[170 143 118 137 175  97 111 146  93 180 115 156 113 126 170 160 115  86
  92]  K
[103 123 150 138 152 136 151  86 197  86  90  87 145 166  96 125 117 135
 144]  A
[ 38 139 164 118 122 136 102 146 133 156 123 105 131 133 135  87 131  95
  81]  Z
[168  96 125  84 196 140 128 115 121 162 103 121  86 164 160 145  78 123
 105]  M
q: [166  96 125]
A
q: [137 175  97 111]
K

[137 141 141 151 124 143 152 151 143 142 149 144 115 136 142 130 155 159
 127 141 146 148 134 124 154 151 145 142 144 127 119 136 155 142 162 147
 140 144 158 131 143 149 138 143] : vegam
[147 135 148  88  77 147 125  88 126 168 109 148 123 149 149 123  65  74
 158 148 123  63 151 152  58 134  62  62 146 158  91  76 110 146  71  76
 146  62  69 152 126 139 146 161] : kebo
[142 150 141 165 143 142 157 165 154 139 157 143 125 141 142 133 179 182
 129 141 151 172 139 128 178 155 169 166 144 129 135 157 164 148 185 164
 139 168 178 134 154 151 144 144] : dapu
[110 101 179 143  58 179 171 143  94 169 161 179  75 110 179 162  78  84
 115 179 170  70 111 106  89 174  67  66 179 115  59  60 162 114  90 128
 178  67 119 109  94 176 110 139] : lipas
[154 154 115 111 162 114 108 111 154 127 109 114 171 155 115 118 138 136
 158 115 109 143 155 162 129 109 145 147 113 158 167 157 107 150 131 116
 115 146 116 158 154 111 153 141] : Bipe
[164 164 114 109 168 113 107 109 165 131 106 113 178 164 114 113 146 145
 166 114 107 150 165 170 134 109 152 154 112 166 174 165 106 160 139 114
 113 153 117 167 165 110 163 149] : fup
[128 123 130 124 152 128 119 124 122 124 126 127 156 129 128 148 117 110
 139 130 127 126 130 142 121 120 129 132 127 139 156 137 117 122 108 130
 132 130 117 135 122 122 126 121] : vige
[164 160 118  94 146 117 104  94 157 139  99 117 172 165 118 112 119 121
 170 118 104 124 166 172 107 109 126 127 116 170 157 142  98 159 114  96
 117 126  95 168 157 112 162 154] : Dinub
[119 121 167  76 139 110  90  76 148 136  84 110 174 162 112 107  97  98
 172 112  92 104 163 174  83  96 107 110 108 172 154 130  81 153  90  77
 111 108  71 168 148 101 158 149] : Nefem
[123 122 123 121 125 123 121 121 122 123 122 123 127 123 123 125 120 119
 125 123 122 121 123 125 121 122 122 122 123 125 126 123 121 122 119 122
 124 122 120 124 122 122 123 122] : pir
q: [123 130 124 152 128 119]
vige
q: [119 121 170]
Dinub

[127 131 132 131 126 131 136 128] -> C
[127 131 132 124 126 157  89 100] -> X
[126 127 157 131 126 157  89 100] -> N
[127 157 126 132 100  89 131 131] -> G
q: [131 126 157  89 100]
N
q: [132 131 126 131 136 128]
C
q: [127 157 131 126 157  89 100]
N
q: [127 157 126]
G
q: [127 131 132 131 126]
C

[147 187 176 173]  nug
[110 174 159 114]  bugez
[88 65 51 68]  Feza
[187 177  93  93]  nebe
[119 154 110 121]  zug
q: [119 154]
zug
q: [187 176]
nug

[157 118 166 171  84]  fufa
[133 151 127 190  82]  lur
[142 159 126 175 109]  kogol
[142  98  97  85  94]  nakis
[194 198 104 177  90]  supu
[117 132 129 186  64]  gile
[157 166 118 171  98]  nuda
[177 142  97  85  68]  kiful
q: [142  97]
kiful
q: [129 186]
gile
q: [118 166 171]
fufa
q: [157 166 118 171]
nuda
q: [118 166 171  84]
fufa

[148 127 133  99 150] : gako
[154 176 106 196 158] : salep
[152 145 127 146 174] : mani
[131 151 140 114 147] : Sadub
[152 145 127 146 121] : relod
[123 191 157 131 121] : fiba
[197 121 154 177 106] : doz
q: [154 177 106]
doz
q: [176 106 196 158]
salep
q: [152 145 127 146 121]
relod
q: [ 99 150]
gako
q: [157 131]
fiba

[ 76  81  97 106 110 191 162 165 172 130 115] -> mer
[150 183 141 126  87  77  89 109  98 165 185] -> Sazal
[ 99 141 195 149 181 151 129  98  74  85 105] -> vug
[125  85  77  90 109  98 169 182 152  78  92] -> paz
[133 118  77  80  95 107 105 186 168 160 177] -> mova
[172 157 179 134 121  79  78  93 108 103 181] -> doduv
[ 90  98  85 109 125  77 182 169 108  98 148] -> fem
[ 89 110  99 169 181 151 182 139 125  84  76] -> Telad
[125  85  77  90 109  98 169 182 152 182 139] -> gab
[102 127 197 152 175 160 129 104  74  83 102] -> Zema
q: [ 90 109  98 169 182 152 182 139]
gab
q: [125  85  77  90 109  98 169 182 152  78  92]
paz

[126  45 131 167 137] : R
[126 131 167  45 204] : F
[167  45 131 126  99] : W
q: [126  45 131 167]
R
q: [131 167 137]
R
q: [ 45 204]
F
q: [126  45 131 167 137]
R
q: [131 167  45]
F
q: [167  45 131]
W

[138 142 134 112 178 136 105 153  67 110] -> rago
[123  86 168 135 122 188  94 126 121 130] -> Voke
[129 134 124 185 131 138 129 186  98 154] -> zap
[155 115 146 141 138  88 140 199 138 130] -> tofa
[124 211 121 113 138 139 103 142 123 170] -> tesa
[141 124 211 121 113 138 139 103 141 123] -> lider
q: [155 115 146 141 138  88 140 199]
tofa
q: [124 211 121 113 138 139 103 141 123]
lider
q: [141 124 211 121 113 138 139 103 141 123]
lider
q: [153  67 110]
rago

[118  96 166  59  90  75 144 140 133 114 111  78 115 160  79  86 134 125
  89 114 141  74]  Lopu
[171  99 135 142  77 166 130 115 116 108 103 145  69 114  85 156 185 168
 128 194 119 108]  kovet
[191 106 137 160 126 133  93 184 116 167 149 206 129 155 109  90 149 184
  95 136 124 154]  Vimo
[103 115 137 152 105 139 141 121  75 149 130 107 134 212 133 134  39 193
 152 161 154 115]  zugir
[113 161 103 139 105 130 123  58 115 151  74 140 114 121  95 139 130 151
 101 127  98 158]  ribe
[133 186 137 142  91 148 114 191 106 137 160 129 133  93 184 116 167 149
 206 115 101  74]  fodu
[147 158  59 150 158 102  93 128  75 161 148 133 124 134 112 129 163 205
 119  90 110 117]  musi
[ 93  95 100 110 127 119 123 152  97 124 153 103 133 155 131  95 114 161
  81 157 124 140]  non
[153 199 153 111 106 126 124 172  83 110 108 155 118  96 166  59  90  75
 144 141 133  77]  Gogo
[118 110 149 130  92 123 137 105  65 142  99 102 129 203  92  97 125 171
  88 112 119 195]  siz
q: [191 106 137 160 129 133  93 184 116 167 149 206]
fodu
q: [149 130  92 123 137 105]
siz
q: [130  92 123 137 105]
siz
q: [118  96 166  59  90  75 144 141 133]
Gogo
q: [114 191 106 137 160]
fodu

[194  93 126 143 157 143  89  72 120] = vuna
[115 154 156 108 133 130 112  72 106] = rar
[132 134 143 112 134 132  96  93 137] = ras
[123 138 150 108  87 114 103 113 151] = bara
[108 156 154 133 115 161 132 122  87] = von
[119 138 129 114 119 149 120  97  86] = Rimo
[124 142 143 111 164 143 103  67  90] = gedof
[ 90 159 157 150 155 102 156 144 151] = bupo
[114 140 157  95  75 111  99 127 172] = Mun
q: [154 133 115 161 132 122  87]
von
q: [115 154 156 108 133]
rar
q: [102 156]
bupo
q: [142 143 111 164 143 103  67]
gedof

[140 121 136 136 175 115 139 135  73 147 175 136 108 153 136 135 122 116
 148  90 110] = ledef
[125 132 124 116 106 144 126 137 147 120 116 125 128 118 125 131 131 124
 123 143 129] = zot
[129 132 129 132 130 115 109 109 149 130 123 126 129 122 115 119 115 128
 123 138 137] = Taga
[116 124 128 118 125 131 131 124 123 161 190 139 105 160 125 121 104 122
 148  74 117] = repem
[131 125 129 123 137 139 143 145 102 132 145 132 120 139 138 139 136 121
 137 111 115] = niz
[145 132 119 139 198  89 123 113  78 155 185 138 103 157 125 124 102 115
 146  89 117] = reso
q: [116 125 128 118 125 131 131 124 123]
zot
q: [145 132 120 139]
niz
q: [132 145 132 120 139 138 139]
niz
q: [ 90 110]
ledef
q: [161 190]
repem
q: [143 129]
zot

[138 139 133 132 125 139 139 128 191 135 127 134 142 133 135 136 155 147
 135 202 183] : mot
[138 131  90 149 143 146 132  86 123 110 103 157 115 152 134 159 199 208
  98 136 164] : Sode
[ 98 103 122  90 103 116 101 176 166 194 166  82 184  95 105  83  97 105
 150 173 157] : Zevod
[ 98 103 122  90 103 132 101 176 166 142 127 134 133 135 199 159 134 208
 199 173 157] : Setas
[156 154 146 162 151 122 155  89  95  64  96 167  72 156 149 165 146 132
  61  80  89] : nufam
[111 148 155 134 150 161 126 119 177 118 143 111 110 123 117 108 178 129
 104  92  93] : dabos
[157 125 108 137 116 107 144 120 115 122 104 160 136 146 147 164 115 150
 132 192 185] : teki
q: [134 159 199 208]
Sode
q: [136 155 147]
mot
q: [135 127 134 142 133]
mot
q: [119 177 118 143]
dabos
q: [ 98 103 122  90 103 132 101 176 166 142 127 134 133 135 199 159 134 208
 199 173 157]
Setas

[140 166 136 146 125 123 106 140  81 140  82 115 154 138  90 105 120  90
 128 100 153 150  96 153  93 187 138 103 117 141 122 110 116 147 136 142
 116 118  99 195 132 129 109 133]  lipi
[ 98 144 131 107  96 150  88 108 168  96 165 178 128 119 102 166 113 149
 102 165 134 110 146 158 121 123 119 124 163  86 152 174 136 140 122 116
 123 140 164  92 110 148 145 156]  vepil
[147 139 142 116 118  99 195 132 129 109 125 117 158 119  92 137 153 108
 111 139 133 149 136 129  81 111 126  89 128 124 102 131 129 136 152 150
 169 114 135 133 167 139 119 164]  kebeg
q: [147 136 142 116 118  99 195 132 129 109]
lipi
q: [158 121]
vepil

[116 146 149  99 109  80  83 118 130  67 130  98 141 134  99 135  99 108
 103 115 109 131 149 156 136  60 135 117  94  63 133  99 135 107 100 117
 121 123 112 131 132  96  83  85 111 100  76  88 121 134  97 136 156 123
 123 110] -> Zus
[126 144 107  81 118 130 144 126  95 133 127 112  92 166  75 141 102  92
  92 127 104 143 149 165 132  85 149 151 119 103 122 125 120 100 128 121
 110 119 116 114 117 134 109 109 120 124 133 107 112 105 133 109 120 129
 115 115] -> Kaz
[126 144 107  81 118 130 144 126  95 133 127 112  92 166  75 141 102  92
  92 127 104 143 149 165 132  85 149 151 119 103 153  98 141  88  95  95
 116 124  80 151 145 126  74 102 125 107  89 112 124 132 113 152 162 111
 125 116] -> soli
[155 106 102 142 155  95 103 153 106 110 154 155 121 136 117 149 103 100
 106 153 102 149 147 137 154 143 147 139 150 148 142 101 149 145 102 109
 156 153 114 146 149  99 109 104  94  99 103 148 155  96 136 145 144 105
 142  88] -> gemi
[139 114 118 131 139 108 120 136 114 127 139 139 111 130 113 131 115 108
 116 137 109 138 135 136 140 131 137 138 132 139 134 114 138 123 115 115
 136 138 114 134 138 118 101 103 105 115 122 129 139 104 132 131 136 117
 126  98] -> tirod
[126 144 107  81 118 130 144 126  95 133 127 112  92 166  75 141 102  92
  92 127 104 143 149 165 132  85 149 151 119 103 153  98 141  88  95  95
 116 124  80 151 145 126  74 102 125 107  89 112 133 138 118 142 161 132
 140 124] -> Gadi
q: [126 144 107  81 118 130 144 126  95 133 127 112  92 166  75 141 102  92
  92 127 104 143 149 165 132  85 149 151 119 103 153  98 141  88  95  95
 116 124  80 151 145 126  74 102 125 107  89 112 124 132 113 152 162 111
 125 116]
soli
q: [134  99]
Zus
q: [126 144 107  81 118 130 144 126  95 133 127 112  92 166  75 141 102  92
  92 127 104 143 149 165 132  85 149 151 119 103 153  98 141  88  95  95
 116 124  80 151 145 126  74 102 125 107  89 112 133 138 118 142 161 132
 140 124]
Gadi
q: [109 109 120 124]
Kaz
q: [114 146 149  99 109]
gemi

[154 109 148 169 123 130 175 164 135 153 146 214  96 150 134 119  91  98
  85 144 127 151] = loza
[152 134 200  98 146 155 102 104 104  97 147 201 105 138 138 123  98 100
  91 132 145 136] = kesu
[126 120 121 158 105 161 131 143 158 152 135 200  98 146 155 104 104 104
  97 147 138 128] = suti
q: [120 121 158 105 161 131 143 158 152 135 200]
suti
q: [138 138 123]
kesu
q: [152 135 200  98 146 155 104 104 104  97 147]
suti
q: [102 104 104]
kesu
q: [148 169 123 130 175 164 135 153 146 214]
loza
q: [152 135]
suti
q: [98 85]
loza

[166 137  95 147 142 118]  gefig
[113  95 175 131 128  80]  kuz
[121 112 116 168 166 134]  Zaf
[113 124 141 153 163 149]  Ravu
[125 138  65 143 126 167]  buzed
[ 97 175 131 126 110 132]  Ludo
q: [112 116 168]
Zaf
q: [137  95]
gefig
q: [166 134]
Zaf
q: [ 95 175 131]
kuz

[195 130 179 164  87 142 118 135 126 135 128  71 125 147 151 154 126 137
 110 176 123 137 123 148 114 157 140 105 121 176 114] : Kozo
[195 130 179 164  87 142 118 135 126 135 128  71 125 147 151 154 126 137
 110 176 155  62 131 167 131 186  69 193 118 142 119] : goda
[168 148 142 138 134 119 139 140 121 143 114 117 135 157 155 129 134 153
 120 151 146 153 137 126 107 137 150 100 117 150 135] : Nata
[158 140 179 164  87 142 118 135 126 135 128  71 125 147 151 154 131 148
 115 160 135 150 130 133 110 142 149  99 118 159 127] : neso
[156 154 193 119 172 150 161  69 158 167  50 122 122 148 106  73 150 173
 140 178 220 120 161 157  78 208 121 134  89 183 148] : tep
q: [157 140]
Kozo
q: [107 137 150 100 117 150]
Nata

[159  82 134 175  86 163 124 141 137 132 130 158 125 114 139 116 101 148
  79 107 113 166 155 101  53 199 129 149 129 144 114 101 120 106 136  82
  77 171 173 129 158 113 142 128  99  93 137 107 135  48 178 137 123 151
 156  93 162 191 165 125 149 136  67 149] = Nar
[163  82 135 175 135 169  78 141 118 132 123 158 144 114 139 167 111 148
  84 167 113 138 155  87  59 199 129 154 129 144 112 115 107 106 136  96
  70 171 181 129 160 113 128 128  80  93 137 107 134 146 141 111 133 150
 156  93 157 207 165 125 137 136  94 149] = lev
[ 93 162 191 164 125 169  78 141 118 132 123 158 144 114 139 167 111 148
  84 167 113 138 155  87  59 199 129 154 129 144 112 115 107 106 136  96
  70 171 181 129 160 113 128 128  80  93 137 107 134 146 141 111 133 150
 156  93 157 207 165 125 137 136  94 149] = niri
[163  82 134 175 122 180 101 141 129 132 113 139 144 114 139 149 141 146
  86 167 113 138 155  87  59 199 129 149 146 144  94 101 117 106 136  96
  59 171 173 129 160 113 142 128  99 120 137 107 134 160 145 119 123 151
 156  93 162 149 165 125 149 136  86 149] = Subi
q: [ 93 162 191 165 125]
Nar
q: [163  82 135 175 135 169  78 141 118 132 123 158 144 114 139 167 111 148
  84 167 113 138 155  87  59 199 129 154 129 144 112 115 107 106 136  96
  70 171 181 129 160 113 128 128  80  93 137 107 134 146 141 111 133 150
 156  93 157 207 165 125 137 136  94 149]
lev

[ 91 126 174  75 116 174 168 153 151 162 135 177 117 147 143 138 124 133
 138  80 112 116 132 103 119 155 135 161 109 117  74 163 132 138 105 104]  gefen
[107 141 153  93 126 174  75 116 174 168 147 129 113 144 154 163 112 133
 168 156 117  88  83 142 181 129 107 173 184 116 154 122 102  91  98  96]  lor
[102 119  97 134  69 159 145 166 137 186  97 167  99 124 114 139 153 153
 114 127 151 145 158 138 105 162 126 135 119 150  80 165 154 165 145 141]  runoz
[148 118 127 142 110 146 108 141 166 146  98 138  70 129  90 155 140 137
  74 173 143 106 121 154 120 148 124  97 150 139 136 110 143 138 135 156]  nezi
[128 127 112 129 115 120 134 127 116 124 116 134 126 124 121 117 125 120
 114 110 125 133 134 123 111 124 135 116 108 125 110 127 128 135 128 129]  daf
[ 95 117  89 141  65 159 151 171 136 185  85 178  97 117 111 143 155 156
 108 120 153 158 167 137  95 168 126 131 113 155  69 162 158 171 149 149]  rele
[148 118 127 142 110 146 108 141 166 146 126 138  70 129  90 155 140 137
  74 173 143 106 121 154 120 148 124  97 150 139 136 110 143 138 135 156]  mafen
[ 97  55 178 217 114  57 161 127  62 119  49  84  69  43  47  72 198 170
  51 168 215 199 183 200  69 125  73  37  78 209 132 155 176 193 215 213]  ved
[199 182 200 138 112 122 141 143 119 132 113 125 115 112 111 124 143 142
 116 133 140 138 143 126 110 140 112 119 119 141 112 141 144 141 141 138]  geten
[102  95 124 155 130 108 161 153 117  99 125 114 115 100 102 122 159 162
 111 134 147 148 154 114 101 154  92 114 113 153 121 150 163 145 152 153]  nelov
q: [ 93 126 174  75 116 174 168]
lor
q: [199 183 200]
ved
q: [108 125 110 127]
daf
q: [ 69 159 145 166 137 186  97]
runoz

[130 131 122 125 137 130 139 130 129 126 122 128 138 128 126 142 132 127
 128 127 131 117 128 123 131 129 121 121 130 127 128 132 127 132 125 133
 131 130 129 129 126 127 130 130  93 138 117 126 130 133 133 121 128 146
 135]  Modoz
[121 130 126 128 132 127 132 125 133 131 124 128 127 128 116 124 129 125
 133 126 120 124 130 133 125 130 124 132 129 126 128 123 125 121 127 133
 122 133 126 131 129 127 130 130  76 150 121 130 122 125 122 121 130 137
 124]  bevi
[123 123 130 131 148 130 129 126 139 130 137 127 127 130 142 131 132 132
 127 133 123 134 121 122 129 128 138 129 131 131 129 127 130 136 123 122
 119 129 125 126 128 131 130 124 198 106 135 139 123 126 125 135 124 125
 121]  sako
q: [131 148 130 129 126 139 130 137 127 127 130 142]
sako
q: [121 130 127 128 132 127 132 125 133]
Modoz
q: [130 131 122 125 137 130 139 130 129 126 122 128 138 128 126 142 132 127
 128 127 131 117 128 123 131 129 121 121 130 127 128 132 127 132 125 133
 131 130 129 129 126 127 130 130  93 138 117 126 130 133 133 121 128 146
 135]
Modoz
q: [131 132 132 127]
sako
q: [130 139 130 129 126]
Modoz
q: [130 127 128 132 127 132 125 133 131 130]
Modoz

